In the rows, zero is written as 128.
The rows of A fall into 4 groups, which share some directions, and each row is roughly a mix of its group's hidden directions.
A, 148 rows:
[[155 114 110 100 150 194 121 105  89 122 129 123]
 [151  80 128 138 140 114 122 108 133 138  98  63]
 [115 135 121 140 154 101 178 152 121 177 164 148]
 [170 117 150 125 110 160  96 104 144  88 130  86]
 [100 136 157 121 150  75 129 179 116 151 155 135]
 [168 141 136 125  78 130 102 114 177 100 107 121]
 [120 117 140 159 175  89 173 119 118 153 107 155]
 [107 154 100 151 147 121 155  91  93 142 163 166]
 [125 149  83 102 150 178 113 120 111 144 143 169]
 [115 146 155 167 121 129 148 160 140 104  65 141]
 [ 88 149 111 158 138  88 178 158 140 134 147 136]
 [137 125 136 130 100  77 142 153 133  61 122 127]
 [ 99 137  93 128 178 101 151  92 127 124  89 141]
 [133 106  74 131 164 148 140 126 158 126 112 179]
 [165 117 148  94 110 156  78 111 120 106  92 115]
 [ 97 149 105 130 111 138 154 106  93 117 143 191]
 [126 125 140 160 148 164 134 126 121 179 176 160]
 [ 94 194  99 124 149 140 116 117 143 110 136 162]
 [148 140 157 162 148  85 157 130 171  92 140 135]
 [159 140  93 148 163 155 101 159 100 170 128 137]
 [163 141 114  76 149 167 116 124  96 132 140 165]
 [104 118  59 110 131 144 108 113  94 140  97 131]
 [154 138 158 156 151  84 162 133 171 102 148 123]
 [149 110 167 104  74 149 110 146 120 103 101 156]
 [151 140 119 143  87 151  84 162 147 127 117  81]
 [130 141 145 119 105 107 117 145 161  67  96  93]
 [138 154 112 167  88 139 108 136 100 135  70 133]
 [112 131  98 149 160  91 135 127 132 180 136 174]
 [142 160  89 134 165  84 138 143 123 126 177 139]
 [101 140 145 156 157 170 112 110 108 185 128 142]
 [124  89 109 165 132  95 154  69 131 118 109 135]
 [126 126 124 123 164 171 113 105 123 199 133 132]
 [162 121 124 121  97 137 112 122 203 111 105 132]
 [159 158 140  86 116 108 111 171 154 143 140 165]
 [119 173 117 119  93 159 108 161 142 110 169 157]
 [113 169 119 189 139 138 131 125  86 106 157 122]
 [133 137 107 119 157 104 165 155 105 193 137 132]
 [129 130 129 165 144 147 166 157 125 147 191 148]
 [128  92  92  91 110 100 139  82 164 116 141 119]
 [145 146 179 131  79  88 118 136 134 115 126  92]
 [158 120 146 129 154 183 108 145 129 179 154 139]
 [124 158 129 117  86 156 114 183 142 123 172 136]
 [142 166 103 113 162 115 110 161 138 120 151  72]
 [139 118 152 130 126 198  78 124 128 149 135 143]
 [159 110 145 120 155 107 108  94 125 120  60 125]
 [140 142 169 152 116 111 139 147 172  71 137 113]
 [114  82  92 157 156 137 150 133 119  77 112 113]
 [130 146 138 188 153  98 164 119 161 127 157 136]
 [126 136  92 161 181 103 128  98 112 158 161 122]
 [134 108 118  74 116 110  99  91 123 117  85  99]
 [135 155 152 166 113 107 152 152 160  76 136 104]
 [ 96 123 109  97 106 116  95  90 108 129  73 130]
 [143 122 108 142 127 171 129  58 141 149 104 141]
 [175 134 115  86 155 159 120 126 116 156 128 175]
 [115 133 158 135  77  96 127 135 153  85 127  88]
 [174 102  91 146 129 173 158 111 118 124  94 122]
 [121 113 153 120 123 188 117 108 143 148  81  95]
 [126 129 133 188  96 142 122 174 164 128 108 112]
 [153  90 103 135 159 159 133  79 122  99 100 143]
 [140 133 130  92 123 128 104 181 147 141 119  69]
 [108 123 107 175 170 125 119  96 114 180 120 120]
 [169 160 140  81 119 113 108 165 138 137 140 168]
 [112 114 152 116  96 178 123 131 152 138  69 116]
 [104 146 103 102 150 132 113 156 176 123 132  73]
 [ 92 125 119 107 183  98 175 111 124 133 131 155]
 [162 136 136  87  98 140 128 155 130  71 142  99]
 [ 92 144  88 114 162 113 139  95 129 110  77 141]
 [122 122 121 144 169 148 142 136  86 194 137 122]
 [148 117 140  74  80 134 140 138 146  81 140 138]
 [131 137 114 189 108  73 147 140 131 109 101 132]
 [151 134 145 106 151 111 153 139 122 193 131 171]
 [116 150 113 130  97 135 118  66 171 119 116 162]
 [ 73 135  98 106 157 153 124 100 108 117 154 161]
 [130  91 142 104  70 146 126 101 131  84 120 105]
 [130 170 105  91 140 130 107 166 129 141 184 120]
 [169 129 137 118 115 146  78 136 153 123 167  84]
 [108 138  89 145 151  78 180 139 141 134 146 112]
 [109 133 106 108 128  63 141 123 142  94  85 120]
 [ 94 138 170  66 125 127 117 120 114 116 167 125]
 [144 158 139 113 115 144 122 157 129  69 134  75]
 [ 97  97 121 167 129 133 145  78 118  90 111  98]
 [ 93 144 106 171 143 115 174 150 138 149 168 133]
 [134 102 160  92 159 112 154 105 117 129 176 160]
 [127  81 106 136 104 114 147  62 133 103 125 121]
 [148 139 145  92  86 120 126 177 125  79 143 130]
 [106 131 119 155 150 113 178 153 141 152 183 136]
 [131 164 124 110 135 135  97 172 148 150 149  72]
 [160 147 135  79 100 132 101 171  98 150 134 106]
 [171 168 102 118  89 142 126 121 155 144 113 170]
 [157 111 117  82 157 176 114 162 103 114 143 121]
 [109 158 135 197 130 121 160 135 155 126 160 119]
 [ 90 187 103 136 145 137 125 102 123 115 116 172]
 [114  94 124 148 123 118 165  88 108 109  95 176]
 [108 146 108 150 142  79 185 149 114 140 142 151]
 [112 165 117 178 142 168 127 111  86 138 158 128]
 [ 78 135  84 110 128  90 141 134 105 145  92 149]
 [112 126 134 101  85 151 145 146 118 109 178 173]
 [128 135 126 150 161  78 183 143 147 138 160 139]
 [ 81 149 109  91 144 161  97 128 108 112 167 139]
 [139 102  83 144 105 142 109  98 129 121 141  67]
 [ 93 137  49 143 131 131 142 135  98 134 116 124]
 [116 123 122 129 161 154 123 114 138 205 111 150]
 [110 117 131  96  85 109 108  90 117  85  95 109]
 [109  98 104 149 167  99 165  89 116 141 100 111]
 [118 156 175 133 138 152 116 183 122 153 100 153]
 [129 124  72 126 121  76 151 112 157  95 139 116]
 [139 106 179 141 154 133 107 142 120 144  73  97]
 [110 125  96 170  79 159 124 150 156 112 147 104]
 [170 154 118 122 134  98  90 151 150 120 120 182]
 [110 134 119  98 142 137 106 154 181 114 118  72]
 [130 146 144 172 150 159 138 158 134 175 163 153]
 [105 143 143 175 129 130 167 159 143 132 182 142]
 [110 136 133 126 182  96 159 106 125 128  97 175]
 [ 94 153  86 135 118 144 138  82 102 108 132 169]
 [138 172  97 124 169 102 116 171 139 131 145  92]
 [151 143 114 146 166 114  93 117 150 142  99  71]
 [123 108 113 151 169 157 154 113  81 173 125 119]
 [109 142 111  91 151 131 110 156 176 121 136  75]
 [103 107 118 188 130 122 141 112 169 164 107 108]
 [109 113 146 141 132 179 103 104 131 178 164 144]
 [147 138  91 148 156 179 104 111  87 156 125 131]
 [103 112 141 131 171 111 153 165  77 156 149 115]
 [125 103 142 166 171 118 127 106 131 163  74 114]
 [156 134 129 132 119  98 128 113 155  64 104  89]
 [118 116  98 121 160  89 128 108 139 182 153 163]
 [121 138 151 170 133 122 116  72 119 156 117 175]
 [123  97  85 114  95 102 158  91 163 115 121 149]
 [139  88 126 146  99 135 139  78 116  85 111  94]
 [127 133 162 146 128 144 146 161 145 131  58 152]
 [157 119 131  99 114 144  79 101 125  99  79 111]
 [149 145 152 102 102 161 121 153 123  74 133  88]
 [134 104 143 114 159 106 152  72  93 128 125 167]
 [114 127 109 171 150 133 141 154  67 150 133  97]
 [150 149 142  98  97 137 121 165 118  72 154 104]
 [ 91 111 107 159 123 161 118 102 119  88 127  80]
 [109  78 112 121 123 113 166 154 130 145 119  73]
 [155 138 114  93  96 154  73 131 137 109 133  88]
 [100 137 103  92 163 173 113 110 104 142 155 157]
 [146 114 155  98  90 149 113 175 146 121 172 115]
 [119 121 139 131 126 192 102 137 106 174 149 157]
 [144 119  88 105 136 101 121 100 115 125 196 115]
 [157 144 131  87 113 120 109 175  99 161 120  92]
 [ 97 133 103 112 128 151 116 136 152 199 116 152]
 [114 121 133 132 153 178 111  97 122 193 120 125]
 [146 147  85  95 143 164 127 148 132 154 137 180]
 [139 151 129 175 160 152 142 159 130 176 151 150]
 [107 127 154 143  77 101 159 110 178 133 116 107]
 [105 130 107 127 100  86 143 109 117  64 103 133]]
Here is one row from each group, named. Which group is each of the other rows in?
[129 156 170 155 163 154 102 161  91 150 124 116] => W
[202 117 140 149 120 117 127 113 148 144  87 136] => Q
[132 160 156 185 124 111 154 148 163  97 144 117] => J
[173  98 157 116 145 116  99  85 130 111  87 129] => B

[149 111 129 128 136 196  78 116 117 138 125 154] => J
[128 110 105 134 163  54 136 126 151 150 121 145] => W
[120  83 160 138 129 112 139 147 129  91 124  68] => Q
[106 136 129 162 142 105 181 150 141 141 182 137] => J
[146 108 150 138 125  93 124 111  80  96 179 143] => W
[147 127 131 146 160 169 136 158 130 179 172 140] => J
[142 140 158  92  85 146 139 166 141  80 123 141] => W
[140 171 115 126  87 161  82 107  97 116 118 142] => B
[ 88 146 105 126 149 120 166 145 100 170 148 164] => Q
[124 161 139 146 117  78 129 186 128 164 139 135] => Q
[103 133 121 131 142 183 110  99 123 190 133 126] => W
[139 153 156 174 125 104 152 143 168  82 140 113] => J
[ 72 137 127 152 132 103 169 153 147 141 166 145] => J
[114 117 139 140 136 128 111  68 107 166 125 179] => J
